-18.5  -50.2  -14.7  9.4  -62.6  -10.5  36.6
0.9  4.5  -56.4  36.4  -22.9  8.4  -2.0
-40.3  27.3  -42.7  36.4  -36.4  -2.3  25.4
=>
-10.5  36.6  -18.5  -50.2  -14.7  9.4  -62.6
8.4  -2.0  0.9  4.5  -56.4  36.4  -22.9
-2.3  25.4  -40.3  27.3  -42.7  36.4  -36.4

43.4  42.3  43.7  2.7  51.2  3.1  -4.7  -1.4  42.2  46.1  -2.5
50.9  48.7  57.0  14.4  38.1  3.1  3.2  6.4  56.1  4.8  4.0
-1.6  36.0  43.7  31.9  5.2  -10.8  50.6  -17.1  0.5  -9.0  -2.5
-1.6  10.6  43.7  49.4  -7.9  44.6  50.6  53.6  0.5  4.8  49.7
5.9  -2.1  50.3  55.2  5.2  44.6  42.7  53.6  7.4  4.8  49.7
50.9  48.7  43.7  49.4  38.1  3.1  -4.7  6.4  0.5  46.1  -2.5
35.9  4.3  -2.7  37.7  38.1  44.6  50.6  45.7  -6.5  -2.1  4.0
=>
46.1  -2.5  43.4  42.3  43.7  2.7  51.2  3.1  -4.7  -1.4  42.2
4.8  4.0  50.9  48.7  57.0  14.4  38.1  3.1  3.2  6.4  56.1
-9.0  -2.5  -1.6  36.0  43.7  31.9  5.2  -10.8  50.6  -17.1  0.5
4.8  49.7  -1.6  10.6  43.7  49.4  -7.9  44.6  50.6  53.6  0.5
4.8  49.7  5.9  -2.1  50.3  55.2  5.2  44.6  42.7  53.6  7.4
46.1  -2.5  50.9  48.7  43.7  49.4  38.1  3.1  -4.7  6.4  0.5
-2.1  4.0  35.9  4.3  -2.7  37.7  38.1  44.6  50.6  45.7  -6.5

59.9  -7.3  -7.7  60.4  -12.6  -17.4  19.4  -10.5  -44.7  -26.1
-4.4  18.7  21.4  5.8  -5.2  4.7  -17.3  2.8  -18.1  -13.4
31.8  0.8  48.3  -10.3  -9.6  -4.1  29.0  -23.2  -34.4  13.2
13.4  -58.7  -0.3  -7.7  18.7  -12.4  1.9  -3.3  8.1  -8.2
-14.5  8.4  16.6  27.7  -36.1  23.2  -2.5  52.7  3.7  -15.1
-35.4  -9.2  -19.3  -26.3  -22.4  -27.0  -7.2  -29.5  16.9  -49.5
=>
-44.7  -26.1  59.9  -7.3  -7.7  60.4  -12.6  -17.4  19.4  -10.5
-18.1  -13.4  -4.4  18.7  21.4  5.8  -5.2  4.7  -17.3  2.8
-34.4  13.2  31.8  0.8  48.3  -10.3  -9.6  -4.1  29.0  -23.2
8.1  -8.2  13.4  -58.7  -0.3  -7.7  18.7  -12.4  1.9  -3.3
3.7  -15.1  -14.5  8.4  16.6  27.7  -36.1  23.2  -2.5  52.7
16.9  -49.5  -35.4  -9.2  -19.3  -26.3  -22.4  -27.0  -7.2  -29.5

-22.3  -45.4  -37.3  14.4  59.5  -2.2
66.9  29.8  26.0  -58.0  14.2  20.5
-21.4  35.5  25.8  -24.7  14.5  -79.4
24.0  -3.5  -12.2  14.1  49.2  19.3
-0.3  38.6  5.3  11.2  -25.6  -38.5
-24.1  33.9  14.2  17.5  15.0  -25.9
-29.8  8.9  31.9  42.7  2.6  13.3
-29.2  13.7  0.8  5.9  29.8  26.1
31.9  31.4  -7.7  8.7  12.2  -47.6
-2.3  -52.7  -30.8  65.4  -26.5  -9.1
=>
59.5  -2.2  -22.3  -45.4  -37.3  14.4
14.2  20.5  66.9  29.8  26.0  -58.0
14.5  -79.4  -21.4  35.5  25.8  -24.7
49.2  19.3  24.0  -3.5  -12.2  14.1
-25.6  -38.5  -0.3  38.6  5.3  11.2
15.0  -25.9  -24.1  33.9  14.2  17.5
2.6  13.3  -29.8  8.9  31.9  42.7
29.8  26.1  -29.2  13.7  0.8  5.9
12.2  -47.6  31.9  31.4  -7.7  8.7
-26.5  -9.1  -2.3  -52.7  -30.8  65.4

18.9  2.7  61.8  44.5  13.6  69.6
-25.5  14.3  2.4  23.7  36.3  68.2
=>
13.6  69.6  18.9  2.7  61.8  44.5
36.3  68.2  -25.5  14.3  2.4  23.7

6.8  -9.9  -10.2  -9.2  -7.1  5.3  3.1  7.2  4.6  -8.8  3.1  5.1  -4.8  -4.1
0.4  -15.0  -15.0  -14.3  -17.9  3.5  -2.9  0.9  3.4  -13.6  -8.5  2.9  -16.2  -7.8
-43.6  62.3  57.7  53.2  45.6  -36.8  -29.9  -38.4  -37.9  58.3  5.3  -30.0  31.5  39.2
0.3  -3.0  -0.8  -0.3  2.9  -3.3  4.7  -2.5  -1.1  -3.6  -4.6  -5.0  1.5  -8.7
=>
-4.8  -4.1  6.8  -9.9  -10.2  -9.2  -7.1  5.3  3.1  7.2  4.6  -8.8  3.1  5.1
-16.2  -7.8  0.4  -15.0  -15.0  -14.3  -17.9  3.5  -2.9  0.9  3.4  -13.6  -8.5  2.9
31.5  39.2  -43.6  62.3  57.7  53.2  45.6  -36.8  -29.9  -38.4  -37.9  58.3  5.3  -30.0
1.5  -8.7  0.3  -3.0  -0.8  -0.3  2.9  -3.3  4.7  -2.5  -1.1  -3.6  -4.6  -5.0

-55.4  -78.3  -16.9  17.2  32.4  -50.0  51.3  -54.4
-0.6  37.1  -41.6  9.7  21.6  -5.9  44.7  -54.4
=>
51.3  -54.4  -55.4  -78.3  -16.9  17.2  32.4  -50.0
44.7  -54.4  -0.6  37.1  -41.6  9.7  21.6  -5.9

23.1  -5.7  11.1  -57.3  7.4
-6.7  1.2  0.1  -36.2  13.9
-1.0  -23.5  -21.4  19.0  14.6
=>
-57.3  7.4  23.1  -5.7  11.1
-36.2  13.9  -6.7  1.2  0.1
19.0  14.6  -1.0  -23.5  -21.4
---
58.0  51.1  -44.6  2.7  61.9
-66.0  13.6  -39.5  -3.0  13.5
-60.4  -77.3  -30.7  -46.1  -37.5
=>
13.6  -39.5
-77.3  -30.7

76.1  22.7  -13.9  14.2
22.2  49.8  60.2  20.6
22.5  49.1  58.6  21.4
=>
49.8  60.2
49.1  58.6

35.1  32.0  49.4  -28.6  34.3
16.0  -10.4  40.3  -8.7  8.6
28.2  24.2  61.8  -18.7  20.5
41.3  4.8  60.3  -36.6  32.7
=>
-10.4  40.3
24.2  61.8

22.4  23.6  -12.6  64.0  33.8
37.1  -16.4  -24.3  43.8  26.7
6.0  26.8  7.3  71.5  20.8
49.8  31.8  -26.6  19.8  40.1
38.3  39.0  -46.0  37.6  19.4
=>
-16.4  -24.3
26.8  7.3

-4.6  -61.8  35.1
10.1  47.9  38.3
42.4  -28.8  40.7
=>
47.9  38.3
-28.8  40.7

-40.4  22.5  50.1  38.0
-4.8  22.9  -2.3  -72.1
61.8  -32.8  -33.0  -27.0
-50.4  14.9  -52.6  -3.2
=>
22.9  -2.3
-32.8  -33.0
